The rows of Z fall into several groups, and each row is roughly a mix of its group's hidden directions.
Z:
[[ 36  -4 -20  24   4  18 -13 -43  21 -12 -21]
 [ 25 -30   9   3   7  -2  -1 -31  32 -40 -19]
 [ 22 -21  -8  33   5 -14  15 -19  27 -33 -30]
 [-38  22  25 -13  26   1 -21  20  31  -9 -21]
 [-31  27   4 -11  -7  -5   9  33 -31  33  23]
 [-29  28   8 -20  -7   2   7  27 -30  33  28]
 [ 16 -14 -16  15  11 -40  15  17 -49 -10   5]
 [ 26 -27   0  16   3  -1  -9 -32  37 -34 -17]
 [ -1  -3  43  -1  -6  37 -16 -10  34 -21 -22]
 [ -5  10 -16  44  -7  -9  23  -5 -17 -33 -35]
 [  9 -10  19  21  15  -9  21  19 -39 -42 -16]
 [ -2  -9  43   6  -2  31   0  -1  17 -38 -31]
 [-11  17  40   5  20  35 -35  16   1  -4 -22]
 [ 24 -32 -10 -10 -21  -6  -6 -30  35  32  15]
 [ 25 -32  40  16   0  12  17  -9   2 -37 -17]
 [-32   4  -2  -4   4 -38  20  44 -21   2  18]
 [ 18 -18 -26  11   7 -39  27   8 -41   1  15]
 [  8  -5 -19  38  -3 -17  21 -19 -16 -29 -40]
 [-12 -10  11 -10  13 -18  20  49 -41  -7  15]
 [-21  26  39   0   8  40 -11   8  13 -26 -19]
 [ 25 -36 -20  -4  -5 -39  15   3 -18  23  27]
 [ 17 -19 -50   7  -9 -35  19 -19  -8  19   8]
 [-21  31  -4  -2   2  -5   5  29 -49  30  -5]
 [ -1  18 -22  33   3  11  43  -1  -8 -29 -28]
 [  5  -1  38 -21  22  53  13  12   6  -6  -6]
 [-28  32  -4  -8  -6  -4  -3  26 -32  35  28]
 [ -1  -5 -22  30   0 -29  24 -18  -5 -30 -40]
 [ 14   4 -24  42   2  -9  14 -20 -17 -22 -40]
 [ 28  -8  18  14 -10  32  -1 -35  24  -6 -37]
 [ -6  15 -21  44  -1 -11  20  -6 -12 -30 -38]
 [  4 -17  43 -41  15  35   0  10  12   5  11]
 [  0  15 -20  44   3  -3  20  -8 -13 -29 -40]
 [-14  26  -6 -20  -4  27  -1 -17  34  36  28]
 [ 27   0  -1  23 -14  36 -19 -37  29   7 -17]
 [ 34  -4   5   9  -2  35  -1 -41  16  -6 -34]
 [ -8   9  17 -33  -2  22 -20  22  11  28  43]
 [ 30 -28  20  27  -2  -6  -4 -14  -7 -39 -33]
 [ 10   9 -24  35  -7  11  45  -6 -19 -26 -20]
 [ -1 -20  17 -40  -4 -15 -31   2  13  29  34]
 [  5 -16  23 -40   8   1 -37   1  14  31  25]
 [ -1  -1  45  -4  23  25 -42   4   1   0 -26]
 [-22  22 -10 -25   0  -2  21  25 -22  26  41]
 [ 15 -22 -11  27  15 -33  -7 -15  14 -42 -25]
 [ 33 -41  -3  21  -2 -22  29 -12 -17 -23  -9]
 [  1  -1 -42 -10  -1 -33   9   5 -17  37  30]
 [ 29 -15  14   3 -10  35  -1 -38  35  -9 -18]
 [ -5   8  -9  46  -7  -7  15  -5 -20 -34 -38]
 [ 30 -10  -4  31  -4  20 -11 -32  23  -9 -38]
 [ -4   9 -42  -7   5 -31  11  11 -26  32  30]
 [ -2  20 -19 -27  -5  34   7   0  -6  36  40]
 [ -8  21   1  -6 -11  35 -13 -33  48  14  -4]
 [ 17 -29  15  22   0 -12   2 -19  32 -37 -31]
 [-17   5  -8  15  17 -52  17  24 -27 -19  -9]
 [ 11 -11 -53   1  -9 -35   9 -15  -7  28  12]
 [ -9   9  27 -33   3  33 -13  25  12  20  35]
 [ 28 -16   4  34   5  -9  14 -18 -19 -40 -27]
 [ -7  16 -12  41   4   0  22  -3  -9 -34 -42]
 [-12  -3 -10 -18 -22  22 -10 -24  54  21  -7]
 [ 26  -7  11  28 -11  26  -6 -32  25  -4 -39]
 [ -9   6  33 -33  15  24 -33  18  17  22  19]
 [-27  28   9 -25  -6   5  -7  21 -30  33  30]
 [  1  12 -41  -4   5 -31   2   4 -23  36  32]
 [ 24 -39  33  14   3  -9  14  10 -18 -36 -16]
 [ 28 -22  -8  11  12  -9   4 -36  30 -40 -12]
 [  2  -6 -32  34 -16 -45   4 -20 -15 -14 -20]
 [  2 -28  49 -37   6  14 -24   5   5   9  11]
 [ 22 -22 -13  27  14 -23   4 -21  20 -40 -26]
 [ 23 -27 -15  35   2  -8  -7 -19  35 -28 -23]
 [ 28 -29 -15  12   5 -38  24   4 -36   1  16]
 [  2  31 -23   6 -12  36  14   2 -12  47  11]
 [ 35  -5 -35 -11  -4  17  37 -13  -4  20  29]
 [ 35  -6  -9  25   3  15   1 -43  22 -18 -29]
 [ 13  -8 -43   4   1 -41  12   0 -28  22  21]
 [-33   5  -6 -13   2 -31  14  40 -14   7  37]
 [-27  31  16 -23  -1  27 -34   9  26  21   7]
 [-19  25  21 -20  -4  36 -25  -6  38  20   8]
 [-18  30 -27   1  -1   0   9  27 -33  37  21]
 [-27   2  47 -20  20  10 -29  17  19  -8 -16]
 [-27  15  -6   2   7 -35  24  39 -34   7   5]
 [ 31 -33 -19 -16 -21 -16  12 -20 -12  21  34]
 [-28   4  32 -27 -22  17  10  26   4  26  29]
 [  4  -2  35 -33  22  29 -34   8  15  22   8]]
One row of each group comes first, with its name. Which group is each row after those in?
[ 38  -5 -36  -7  -9  13  25 -14 -10  26  33] => A
[ 24 -22 -21  22   6 -37  22   1 -39 -15  -3] => L
[  3  -5 -16  39  14 -45  10   1  -2 -31 -24] => W

[ 31 -15  -4   5  -7  34  -6 -39  40  -7  -5] => W
[ 29 -13 -33  22   0 -32 -14 -35 -13   9 -20] => A
[ -2  13 -19  -3 -14  25   0 -43  46  19   0] => L
[ -6 -47  32 -30  -1 -23  18 -10  10 -20  -8] => A
[-30  44  24  -9  10  38 -17   9  14  -3  -1] => L
[ 16 -40  -1 -15 -20 -39 -19 -21 -10  17  20] => A
[  1  -9  28 -43   6  16 -24  11  15  27  32] => A
[ 17 -14 -42  19 -17 -35  27 -24 -12  -5  -2] => A
[-19  14 -12 -30  -4  14  -3  22 -14  33  45] => W
